[[ 25.8  50.8  -1.8]
 [ 18.5  33.4  30.8]
 [ -7.1  13.5  16.6]
 [-24.8 -11.3 -14.8]
 [ 25.6  26.2  32.5]]
|
[[25.8 50.8]
 [18.5 33.4]
 [-7.1 13.5]]

[[31.4 -7.2  4.4]
 [-4.2  0.1  0.3]
 [44.8 -9.9  6.1]]
|
[[31.4 -7.2]
 [-4.2  0.1]
 [44.8 -9.9]]

[[ -8.7  20.4   0.2 -36.1]
 [ 33.5 -12.3  45.9 -39.1]
 [ 33.1 -53.6  28.1  19.0]]
|
[[ -8.7  20.4]
 [ 33.5 -12.3]
 [ 33.1 -53.6]]

[[-26.5  -5.5  45.1  27.0  14.6]
 [  0.7  -1.2  11.5  42.7  38.9]
 [-31.9  -4.6  37.5 -23.4 -33.4]
 [-32.3  -6.2  49.8  15.9   2.0]]
|
[[-26.5  -5.5]
 [  0.7  -1.2]
 [-31.9  -4.6]]

[[-15.0  -2.6 -12.3  16.8 -41.5]
 [  9.9  47.5 -14.7  13.1  60.2]
 [ 47.9  19.1 -20.6  50.5  41.5]]
|
[[-15.0  -2.6]
 [  9.9  47.5]
 [ 47.9  19.1]]

[[-18.0  -7.7  49.0]
 [ 61.5  15.0 -16.7]
 [ 39.0 -24.0 -61.7]]
|
[[-18.0  -7.7]
 [ 61.5  15.0]
 [ 39.0 -24.0]]

[[  4.2  26.1  21.9  21.8 -46.1]
 [ 54.2  19.7  42.0  -3.9 -10.4]
 [ 11.7 -24.3  -3.8  57.9 -14.2]]
|
[[  4.2  26.1]
 [ 54.2  19.7]
 [ 11.7 -24.3]]

[[  3.6  51.7  35.8  44.7]
 [ 15.9  -9.8 -20.2  36.6]
 [  9.7 -21.4 -25.8 -47.7]]
|
[[  3.6  51.7]
 [ 15.9  -9.8]
 [  9.7 -21.4]]
---
[[ 22.7  -3.4  57.6 -34.6   9.0]
 [ -1.2 -22.4   4.2   4.4  -8.1]]
|
[[ -3.4  57.6]
 [-22.4   4.2]]

[[ 10.0  -0.1  28.1  19.0  26.0]
 [  5.6 -21.3 -32.3  -3.3  39.4]
 [  1.5 -21.5 -43.3 -10.8  30.0]
 [  8.1 -19.8 -22.2   2.7  44.3]]
|
[[ -0.1  28.1]
 [-21.3 -32.3]]

[[ 35.4  38.3   7.8]
 [  4.6 -13.9  50.5]
 [ 24.1  -2.7 -46.5]
 [ -3.5 -14.8  48.4]]
|
[[ 38.3   7.8]
 [-13.9  50.5]]

[[  8.1 -33.6 -20.6  49.6]
 [-38.5 -25.8  44.6  35.7]]
|
[[-33.6 -20.6]
 [-25.8  44.6]]

[[ 34.4  25.1  31.4 -42.4  22.9]
 [-39.6  12.2  28.1  39.3   6.4]
 [ 59.5  33.7  10.9   3.8  40.7]
 [ 42.4  29.8  20.5  -9.8  32.4]
 [ 47.0  16.7  21.4 -54.0  15.9]]
|
[[25.1 31.4]
 [12.2 28.1]]

[[ 14.7  62.1  59.8]
 [ -0.2 -20.9  -7.1]
 [-21.4   5.9   0.8]]
|
[[ 62.1  59.8]
 [-20.9  -7.1]]
